One turning vector, and how many ticks it has turned:
The counts run from 0 to 610.
[101 130 104 186 164 110 115 112 128 131 160 108 127  98]	509
[181  95 153  88 132 104 150 105 125 109 110 126 114 102]	30
[ 82 161  98 169 101 154 122 166 146 133 133 147 136 151]	124
[ 78 130 127 130 179 142  98 174  96 119 136 135 142 151]	203
[136  89 153 103 193 106 116 133  92 111 128 122 129 113]	34
[135 126 157 116 184 136 135 114  82 102  91 108 103 122]	217
[130 119 110 177 144  94 130  88 130 124 156 102 118  79]	13
[145 149 152 103 128 159 151 127 101 102  63 126 104 137]	584
[161 117 147  64 100 141 146 151 133 121  99 159 129 144]	25
[123 149 118 189 150 120 139  88 117 114 119  96  98  95]	32
[127  81 141  98 180 101 106 151 111 127 159 135 147 120]	16
[ 99 133 139 150 195 133 115 127  84 110 113 107 117 122]	446
[136  77 133 107 172  92 112 131 125 128 165 130 146 101]	489
[112  89 133  91 151 119 109 180 127 129 158 158 157 139]	204
[141  75 133 112 170  88 115 121 124 127 166 126 139  97]	200
[133 165 103 159  70 142 158 127 165 132 115 137 117 122]	128
[131 167 124 166 118 145 157  96 120 107  85 106  94 115]	482
[153 111 142  72 101 141 144 160 140 121 107 167 137 147]	539
[121  82 137  92 168 106 105 162 120 132 160 146 151 127]	429
[141 152 148 102 116 163 148 140 104 105  65 138 106 147]	171
[ 78 138  94 184 148 126 110 140 128 134 165 118 134 122]	367
[124 105 100 132 112 104 114 154 164 146 181 149 153 121]	40
[107 130  92 157  92 121 129 153 174 148 170 147 141 124]	247
[ 78 153  94 177 124 140 114 160 140 136 161 137 142 139]	390
[136  88 113 146 155  83 116 117 142 138 183 121 135  91]	118
[ 71 154  99 176 132 143 109 165 129 137 153 137 142 143]	225
[ 76 157 104 170 132 144 116 164 133 131 144 141 140 147]	349
[125  90 110 145 145  84 114 127 146 140 186 128 148  96]	531
[142 170 112 164  91 144 163  98 139 115  92 117  99 113]	110
[106 119 101 177 148  95 116 116 137 133 177 116 133  94]	36
[105 113  93 159 114 104 115 153 164 152 184 141 148 112]	513
[ 77 161  97 173 116 144 119 165 135 136 147 140 138 141]	514
[129  79 135  95 171  97 107 150 120 132 165 140 150 117]	140
[110 131 109 188 160 109 127  99 123 123 149  97 117  93]	96
[112 130 145 132 194 131 117 128  76 101 109 108 121 126]	281
[141 123 140  71 106 147 131 178 132 122 106 169 136 157]	291
[123  89 133  83 132 114 109 180 142 134 157 161 159 140]	452
[ 75 150  93 179 138 137 110 155 134 133 155 130 136 135]	101
[ 71 149 107 177 155 137 104 160 117 125 153 124 134 138]	450
[159  96 129 140 145  85 143  82 138 125 147 110 120  81]	609
[ 97 161 126 120 116 170 125 180 121 122 104 158 132 170]	290
[139 108 108 111  89 114 135 158 175 146 162 163 151 131]	104
[138  73 144  98 181  93 114 132 111 117 154 124 141 102]	241
[103 144 139 156 185 137 121 112  81 104 108 101 106 117]	198
[143 129 145  72 107 153 149 164 126 114  89 159 125 154]	66
[175 113 128 100  82 112 163 115 157 125 114 142 121 106]	315
[163 131 117 162 113 106 161  77 147 118 122 112 106  85]	380
[150 101 123  89  90 121 132 171 161 138 146 168 149 137]	434
[163 101 163  84 154 113 147 110 104 104  99 120 114 112]	360
[104 151 135  99 117 165 125 186 119 121 104 157 137 171]	249
[127 150  94 157  68 134 149 139 174 138 135 145 132 126]	394
[120 179 117 158  90 163 156 128 133 119  82 132 108 140]	170
[ 84 142 115 183 172 130 108 128 107 121 142 107 123 123]	427
[103 111 135  93 149 132 104 186 116 131 141 156 151 156]	534
[154  74 137 109 171  86 126 114 118 120 153 121 131  94]	590
[128  78 129  97 163  97 107 156 129 129 172 145 152 123]	264
[174  88 144 105 145  93 145  94 123 116 127 118 117  86]	402
[118 123  94 146  86 116 127 154 175 145 173 155 149 125]	412
[185 100 144  91 111 109 159  98 139 113 110 130 117 104]	379
[120  93 108 157 147  90 116 124 144 140 187 123 142  95]	366
[141 143 101 141  60 130 154 124 176 141 132 144 127 121]	45
[132 112 136  73 116 141 124 180 140 132 129 166 152 155]	516
[105 114 100 175 145  95 114 123 147 137 182 118 141  97]	325
[153 112 117 100  70 123 147 145 176 142 143 158 137 125]	3
[ 88 129  90 178 128 114 114 145 151 146 180 134 144 119]	183
[137 134 158 112 166 144 145 117  85  99  77 114 105 125]	607
[ 93 141 116 183 178 127 122 119 104 117 137  99 115 109]	14
[127 176 118 159  98 157 160 117 126 113  81 122 101 133]	583
[128 159 143 106 108 166 151 151 114 107  70 145 113 155]	561
[118 117  94 143  94 110 123 155 171 152 176 153 150 124]	288
[135 158 113 176 128 133 152  86 123 110  99 104  97 103]	133
[138 139 155 115 161 146 143 116  88  98  71 115  98 127]	483
[151 135 161  94 141 149 151 124 100  99  65 136 104 141]	543
[134 162 101 160  68 146 163 117 158 128 110 135 112 124]	252
[108 168 128 125 105 179 140 165 121 116  83 148 119 159]	189
[134 177 123 163 104 155 159 108 124 108  82 122  96 122]	69
[146 119 163  99 177 127 137 117  82  99  89 118 112 116]	52
[134 155 141 128 135 157 154 117 100  98  64 122  96 135]	111
[148 127 116 173 135 100 152  76 130 119 131 101 110  81]	114
[112 116 135  82 132 141 109 191 125 126 133 160 151 161]	144
[100 124  98 187 149 101 114 117 137 134 177 108 133 100]	160
[ 87 121 135 143 193 133 102 149  86 110 127 117 129 133]	180
[175  91 148  99 140  94 151  96 124 115 126 122 113  92]	278
[111 171 100 163  78 159 144 148 151 131 112 144 121 141]	312
[133 120 144  73 109 147 130 180 132 126 110 168 143 158]	167
[158 113 162  89 160 129 144 113  94 103  85 124 111 118]	401
[172  86 148  98 150  93 142  99 117 113 127 119 116  96]	567
[120  81 130  94 160 107 104 166 127 132 169 150 155 127]	553
[ 89 142 118 179 180 131 112 121  94 113 132 101 123 118]	138
[ 79 143 117 176 171 133 107 138 101 120 145 112 127 126]	551
[169 118 156  77 123 135 158 127 118 108  82 141 115 131]	213
[106 158 132 109 110 170 134 175 121 114  99 153 125 167]	538
[ 75 156 109 155 132 150 110 176 120 128 137 138 137 151]	308
[167 117 154  72 105 140 155 142 129 113  90 153 120 137]	438
[114 135 113 188 154 107 130  96 119 120 145  95 111  89]	610
[ 78 158 115 141 130 161 116 181 122 128 121 148 140 162]	556
[170  84 146 100 158  90 139 102 115 114 131 117 121  95]	53
[142 162 116 170 102 142 164  94 135 116  94 114  95 106]	399
[ 89 137 129 112 138 159 110 191 118 129 126 157 146 167]	350
[113 102  98 149 127  94 112 143 159 147 185 136 150 111]	265
[160 112 119 155 129  92 144  75 140 122 134 106 112  78]	155
[133 168 114 165  98 146 163  98 131 114  87 115  97 118]	234
[172  88 139 112 145  88 143  95 125 118 135 117 115  83]	526
[ 99 129  91 176 113 116 113 150 155 145 178 140 144 122]	472
[154  83 130 129 155  83 133  99 131 126 157 117 124  81]	260
[145 100 156  97 188 114 125 122  90 104 112 120 117 110]	424
[164 136 112 144  79 120 164 100 162 122 118 126 109  98]	357
[127  88 110 140 151  85 116 122 144 138 186 125 145  94]	407
[ 81 150  95 177 125 132 111 155 144 137 161 134 141 130]	266
[ 88 146  88 177 117 128 121 152 154 140 169 139 142 127]	431
[135 119 101 131  78 120 137 155 179 152 166 156 142 125]	63
[120  82 137  97 177 106 107 160 114 126 160 141 151 131]	305
[154 125 164  96 151 140 147 118  93 100  74 126 107 128]	153
[129 102 128  79 118 128 119 183 143 134 144 168 150 147]	227
[158 126 154  74 109 149 149 151 119 111  82 157 119 146]	479
[174 121 119 123  77 115 166 100 160 131 117 132 112 100]	398
[134 142 141  83 111 163 142 169 119 117  81 161 123 157]	107
[120  91 112 152 146  84 118 120 143 138 181 121 140  93]	242
[175 115 130  94  80 119 162 120 162 126 113 149 122 114]	191
[ 83 134 133 153 188 134 105 146  88 117 130 114 128 136]	345
[153 146 103 151  69 130 163 109 166 130 119 138 115 109]	582
[139 111 110 113  79 118 136 153 175 145 156 164 148 129]	228
[111 107 153 117 199 124 112 136  81 110 120 119 132 126]	364
[117  88 138  96 168 117  99 169 113 125 160 148 153 136]	594
[ 97 141 114 191 172 118 122 105 109 121 142  98 115 101]	55
[145 159 108 165  88 134 160  98 149 120 104 126 102 109]	151
[126 102 159 109 196 118 118 128  81 107 113 115 120 121]	75
[103 141 114 187 167 115 125  99 112 114 130  96 112  98]	569
[148 114 117 105  73 120 141 155 178 141 147 162 142 125]	517
[135 168 108 163  72 150 162 114 154 125 103 131 107 119]	376
[181 110 137  83  91 121 157 124 152 121 109 149 118 115]	356
[137 140  99 144  61 127 147 134 179 136 139 147 133 121]	559
[ 90 116 137 125 191 134  97 159  89 117 134 125 139 142]	428
[124 148  94 149  67 130 145 146 174 145 145 152 134 126]	270
[174 112 137  78  87 130 155 138 152 124 106 155 126 128]	108
[164 124 150  70 104 147 151 151 129 115  88 156 123 144]	314
[124  83 120 113 146  95 107 151 142 141 180 146 157 114]	347
[167 134 115 135  78 119 165 100 167 129 119 133 113 100]	233
[159 125 160  80 126 140 155 127 107 104  73 138 114 133]	378
[155 108 121 153 137  89 144  81 137 122 144 107 114  80]	444
[111 100 148 109 191 121 105 155  91 116 141 128 138 132]	98
[ 69 150 107 173 150 143 108 163 119 126 147 131 136 143]	574
[140 118 105 115  70 118 143 149 176 144 151 162 143 123]	352
[175 112 147  71  94 130 159 133 140 120 101 150 122 127]	397
[ 85 127 133 124 169 143  98 177 103 118 134 146 144 154]	327
[113 137 139  92 120 161 124 184 121 123 104 162 142 167]	84
[169 116 120 103  68 117 157 127 171 136 123 154 128 118]	540
[104 104 143 105 184 126 100 170  97 120 140 143 144 140]	511
[128 139  93 152  66 130 139 153 177 142 151 152 139 125]	146
[112  90 142 100 181 118 102 168 100 121 150 138 149 134]	346
[ 84 144 120 172 182 128 110 139  95 117 141 112 125 129]	386
[174 124 123 134  95 108 166  86 153 120 121 120 106  90]	8
[146 108 122  90  86 125 139 160 169 137 143 170 148 133]	558
[109 121 138  87 128 147 115 189 123 125 123 163 148 164]	433
[ 99 172 105 163  87 163 139 153 149 126 108 143 127 147]	147
[ 81 140 107 189 162 125 110 139 119 127 158 112 132 117]	78
[127  77 125 108 165  94 108 145 128 137 175 142 150 109]	99
[175  89 151  92 151 100 145 101 113 114 114 125 115  99]	443
[ 85 138  90 185 134 121 112 144 141 139 170 129 138 120]	18
[112 150 128 178 168 129 134  98  98 105 109  97 103 108]	115
[124 133 140  82 113 154 132 181 123 121  99 161 142 165]	332
[103 103 138  98 169 127  99 181 108 124 145 148 152 148]	121
[182  95 139 108 131  95 149  92 133 114 126 120 114  86]	113
[143 146 151 111 143 154 147 118  98 102  64 121 103 137]	70
[126 173 140 133 111 164 151 127 111 106  68 132 101 144]	377
[177 107 154  73 115 124 155 120 125 107  91 143 113 122]	172
[156  80 149 100 174  89 124 108 112 115 136 121 126  95]	342
[136  77 137 102 176  92 116 132 115 123 162 128 140 104]	365
[ 93 133 137 149 200 134 108 144  83 110 126 111 126 130]	56
[115 110 156 116 196 123 116 129  81 108 115 112 123 121]	240
[ 76 145 111 181 169 132 105 144 108 125 149 119 132 125]	37
[ 91 175 108 152 101 163 132 164 135 124 113 147 126 155]	496
[138 165 114 172 109 138 166  92 131 115  93 109  94 109]	523
[127  78 121 115 151  91 110 147 138 137 180 138 153 113]	223
[129 139 119 186 149 112 141  85 118 119 128  96 101  89]	197
[143 157 107 158  70 139 164 111 163 125 109 133 107 111]	541
[144 143 113 177 120 116 154  74 134 116 119 103  97  89]	463
[181 105 148  82 121 115 155 110 128 110 100 131 114 105]	420
[ 90 127  99 179 145 109 109 130 139 136 177 123 142 109]	408
[ 99 152 126 115 115 167 124 187 121 123 108 160 136 166]	125
[128 167 136 156 129 149 153 103 105 107  77 107  92 120]	441
[114 159 136 113 106 172 136 169 119 118  89 151 120 164]	24
[128 150 147 136 163 147 147 110  89  99  78 103  96 124]	10
[125  86 113 115 134  93 114 150 151 145 183 150 158 115]	471
[137  96 119  91 104 119 124 166 158 143 158 170 154 137]	21
[139 132 111 177 141 106 143  78 131 119 134  95 108  79]	238
[118 154 144 148 166 144 142 104  89 100  91 104  97 119]	299
[109 114 102 182 154  94 119 108 134 131 173 107 128  89]	550
[127 167 106 163  71 153 156 126 156 124 105 137 109 131]	87
[143 162 115 163  90 140 162  93 149 119 102 115 100 107]	275
[109 173 121 141  96 172 143 159 132 120  90 145 119 155]	230
[125 157 123 179 146 131 148  91 114 104  98 101  97 105]	381
[ 96 141 114 192 170 123 119 115 109 125 141 103 116 107]	179
[ 80 141 126 128 147 150 103 187 111 123 127 149 147 159]	102
[165 127 111 123  62 122 160 125 173 133 126 145 127 113]	499
[120 180 123 147  96 169 151 137 135 117  85 136 110 142]	5
[156  84 138 113 164  89 128 105 123 122 144 120 127  91]	301
[123  90 114 140 139  91 113 138 150 140 190 129 151 102]	17
[158 144 108 157  77 126 171  98 159 124 107 127 106 104]	192
[101 103 144 112 194 128 100 165  91 118 139 137 144 144]	387
[154 114 115 161 135  97 143  76 135 121 146 102 111  77]	279
[ 85 142 103 190 165 120 114 126 117 125 152 112 127 113]	592
[168 126 119 152 103 104 158  79 152 123 120 111 108  88]	256
[ 95 148  93 169  95 130 126 151 163 143 162 146 140 132]	206
[158 108 162  84 165 123 142 110  93 104  90 119 116 119]	525
[143 121 116 171 141  96 143  79 133 122 145 103 109  83]	403
[137 170 106 159  80 150 161 112 149 122  96 128 102 121]	500
[155 133 158  83 123 145 151 131 109 101  70 137 111 135]	254
[135 160 142 140 145 159 151 108  97  97  71 111 100 130]	400
[160 116 121  97  72 122 155 142 169 133 127 163 138 126]	292
[181 100 147  85 110 108 157 102 131 119 104 134 111 107]	255
[121  87 151  99 191 106 105 146  98 119 146 128 144 122]	571
[ 84 125 135 116 165 143  99 187 105 126 141 147 149 160]	451
[147 114 139  70 102 142 136 175 142 128 118 171 147 155]	126
[148 107 129  70  94 130 139 167 158 133 127 168 143 142]	85
[162 113 136  74  90 129 151 159 154 125 116 162 138 135]	498
[ 91 170  97 166  95 155 131 161 149 134 131 145 135 141]	413
[148 110 136  69  94 137 141 167 140 126 119 170 140 151]	250
[178 102 158  79 130 118 154 113 119 112  93 136 114 115]	585
[138 159 141 115 119 170 152 135 109 104  64 132 103 148]	336
[130 134 152 128 184 141 133 121  78  98  89 105 109 120]	382
[132 133 154 120 173 140 134 113  83  98  79 111 103 121]	93
[144 120 143  72 101 144 135 171 139 123 105 165 138 154]	415
[ 98 150  93 173  91 135 129 152 161 142 153 145 140 134]	330
[ 83 131 133 146 188 133 101 154  88 114 134 118 132 136]	469
[162  85 136 111 157  88 138  92 126 124 142 116 123  86]	12
[151 131 158 107 151 146 146 115  88 102  69 118 102 132]	318
[103 133 133  94 123 152 115 188 119 125 118 162 145 172]	598
[142 150 116 174 114 126 154  83 132 113 109 104  98  94]	174
[137 102 125  82 100 122 127 171 159 136 146 168 152 139]	310
[140 129 145  77 105 149 138 168 133 116  95 163 134 154]	580
[145 104 161 102 182 116 128 115  83  98 102 115 115 113]	300
[155  92 157  91 179 107 129 114  97 105 115 120 122 107]	259
[144 142 150  92 113 160 148 144 111 105  67 143 110 149]	6
[156 132 117 165 120 103 155  75 142 119 121 107 103  85]	504
[134 158 148 107 113 165 150 143 114 105  70 141 109 150]	47
[165 128 110 117  68 123 160 127 178 135 126 152 129 116]	375
[146 125 161 102 161 140 144 118  92  95  73 116 104 126]	442
[110 147 120 181 165 125 131  98 107 113 121  96 103 101]	280
[121 145 145 148 176 140 138 109  86 100  92 102 102 116]	423
[130 175 122 158 115 154 159 103 115 109  78 114  95 124]	193
[131  85 120 122 146  85 113 144 142 137 182 137 150 107]	58
[162  82 145 106 165  91 137 100 120 120 140 120 129  95]	177
[103 125  93 169 117 112 118 146 158 147 185 137 149 112]	348
[182 107 149  79 117 119 153 115 128 108  94 138 119 114]	296
[130  96 115 107 109 105 120 163 164 145 175 158 160 125]	370
[133 133  95 138  64 123 144 150 181 144 150 154 140 125]	311
[119 133 140  89 117 159 127 182 126 120 103 168 139 166]	208
[142 105 118  94  84 116 132 164 171 144 157 166 154 134]	269
[138 103 129  77  99 129 128 176 149 132 136 172 150 149]	475
[110 128 145 140 191 136 119 120  79 101 107 102 112 125]	157
[134 167 122 166 112 146 156  96 124 109  83 112  96 113]	358
[122  89 109 132 134  91 112 145 157 143 187 141 158 108]	306
[118 136 147 141 181 135 133 110  78  99  94 100 101 118]	547
[151 129 148  72 102 147 149 154 125 116  89 159 123 150]	190
[139 142 151  82 107 155 147 158 121 110  83 156 125 158]	231
[177 110 142  80  98 126 160 126 138 117  94 151 121 121]	521
[ 96 145 131 169 185 132 119 118  89 106 113 101 115 119]	487
[118 152 137 164 166 138 139  99  90 101  93 100 100 117]	464
[133 129 112 185 144 104 142  89 128 119 134 100 102  85]	362
[116 131  94 150  88 123 134 151 179 147 169 154 140 123]	536
[126  88 116 102 120 105 116 165 157 144 178 155 161 130]	246
[ 93 131 133 106 149 148 106 190 114 126 130 154 150 164]	61
[109 128 101 187 155 102 126 107 123 129 161 103 119  91]	385
[121 121 107 183 151  94 128  93 129 126 156 101 122  84]	137
[ 74 147 118 137 143 158 109 180 117 128 126 148 142 164]	267
[132 119 111 172 141 100 136  84 132 123 145  99 112  81]	527
[103 120 148 125 202 129 109 141  80 112 118 119 126 131]	529
[167 114 119 146 130  96 151  78 145 122 133 111 107  77]	31
[179 114 127 107  81 115 165 106 159 124 114 135 116 108]	439
[130 165 142 119 114 166 154 138 109 105  65 134 105 147]	212
[153  82 153  94 182 101 126 115 105 114 133 119 128 105]	507
[132 119 159 111 183 131 128 116  83 100  94 109 110 121]	341
[ 85 127 132 137 189 138 100 163  93 117 134 125 138 143]	593
[153  77 144 101 172  95 125 111 112 119 143 122 129  96]	466
[144 146 149  99 126 156 154 135 104 106  65 130 105 143]	295
[121 101 108 160 149  89 124 106 142 134 172 114 127  87]	591
[ 89 117 133 121 179 136  97 175  94 119 139 136 142 149]	38
[155 155 117 163  93 127 163  92 149 121 103 115 101  98]	440
[131 160  97 154  70 138 156 128 172 135 119 141 121 124]	4
[136  75 125 119 158  84 115 132 135 131 177 131 145  97]	448
[115 176 107 161  82 164 150 140 143 125  99 140 117 144]	560
[102 144 127 174 181 131 122 111  91 107 118  95 109 117]	363
[101 136 108 188 159 112 125 103 123 123 153 101 118  97]	220
[128 128 153 126 188 133 125 122  77 100  98 111 113 120]	506
[147 111 157  99 175 125 133 116  87 101  96 118 114 121]	176
[ 88 120 137 134 195 132  99 153  89 113 131 122 135 138]	304
[173 113 151  71 107 136 153 137 128 114  95 150 119 133]	562
[131 153 119 181 134 122 154  82 125 111 110  98  98  97]	422
[122  93 103 137 125  93 113 148 158 143 189 139 156 113]	430
[ 93 137 107 194 163 116 116 113 119 125 154  98 121 104]	344
[177  92 154  90 150 108 147 103 115 108 108 122 116 100]	319
[180 114 129 125 103 103 166  85 154 121 113 126 109  93]	173
[166 115 149  67  96 137 152 149 136 119  94 157 124 141]	149
[137 145 114 177 131 121 149  80 126 115 122  99 101  90]	587
[117 170 103 162  72 153 151 134 154 127 110 143 119 138]	601
[ 68 148 115 160 162 146 104 167 106 126 143 129 141 143]	409
[148 121 160 102 170 134 141 111  87  99  86 115 106 122]	566
[182 108 150  79 105 121 158 122 137 115  95 142 115 115]	7
[117 105  99 165 144  95 115 125 149 141 186 125 145  97]	490
[161  83 154  97 169  92 132 110 108 111 130 118 125 100]	218
[155  97 163  94 177 114 133 114  95 101 105 121 117 110]	135
[115 164 135 112 101 170 145 161 121 112  76 150 117 160]	313
[124  92 112 120 129  98 113 155 157 141 181 147 156 112]	595
[144  80 128 118 163  80 118 116 133 128 167 117 140  92]	35
[113 123 104 185 153  94 125  99 131 125 154 106 119  88]	261
[ 99 124  96 177 132 111 114 140 150 141 180 130 146 111]	59
[ 92 115 137 104 168 134 103 184 109 124 142 147 147 152]	286
[186 111 133  94  92 115 162 109 154 120 110 143 116 105]	604
[180 111 136  86  91 116 162 116 155 116 104 146 120 112]	480
[123 156 139 152 161 144 142 100  92 101  86 101  99 119]	175
[173 104 129 125 127  94 152  78 140 119 131 112 116  84]	72
[ 91 139 115 186 174 122 113 122 107 122 144 105 125 112]	303
[ 74 159 104 165 124 153 113 173 130 135 142 141 140 151]	473
[129  93 126  85 126 116 118 175 143 135 160 162 161 141]	576
[ 76 135 127 138 181 142  99 171  97 118 138 132 139 145]	79
[ 88 120 142 119 188 128 103 167  92 118 135 130 143 137]	552
[162  85 132 121 155  82 130  96 129 121 152 113 126  85]	136
[103 104 137  92 164 130  98 179 111 127 147 158 155 143]	245
[143  79 145 100 184  95 121 122 107 117 150 127 139 105]	117
[182 104 132 109 110 104 161  91 147 116 118 124 110  91]	338
[141  94 159  99 191 108 122 122  91 107 120 118 122 110]	548
[145 155 115 167  96 129 162  86 141 118 103 114 101 100]	564
[100 112 144 114 193 127 101 155  87 117 137 128 140 139]	263
[125 162 138 109 108 170 143 155 118 107  78 148 114 158]	437
[ 73 149 115 154 151 149 105 175 115 127 136 141 135 159]	19
[109  94 146 100 190 118 104 158  93 117 144 134 141 133]	222
[ 82 148 122 129 137 157 111 183 115 123 123 151 144 164]	391
[113 176 104 159  78 164 144 143 145 124 106 141 115 144]	436
[101 158 127 118 111 168 127 180 123 119  97 155 133 166]	414
[181 109 135 120 112  95 159  88 144 122 124 124 111  84]	462
[156 131 160  92 144 144 148 121  98  97  71 127 108 130]	29
[104 145 122 183 168 127 122 102 102 112 123  97 106 109]	404
[123 134 113 182 151 108 136  88 126 120 141  95 109  86]	486
[116 110  97 171 146  94 111 118 146 134 177 118 139  93]	201
[162 109 129  80  78 123 153 147 159 132 122 162 132 126]	457
[161 120 111 112  65 122 154 132 172 134 132 157 131 119]	251
[131 171 128 158 125 153 154 104 114 105  76 112  95 121]	317
[177 103 161  84 147 119 147 106 113 108  94 124 111 107]	71
[142 145 150  85 113 159 151 152 116 110  73 151 117 149]	520
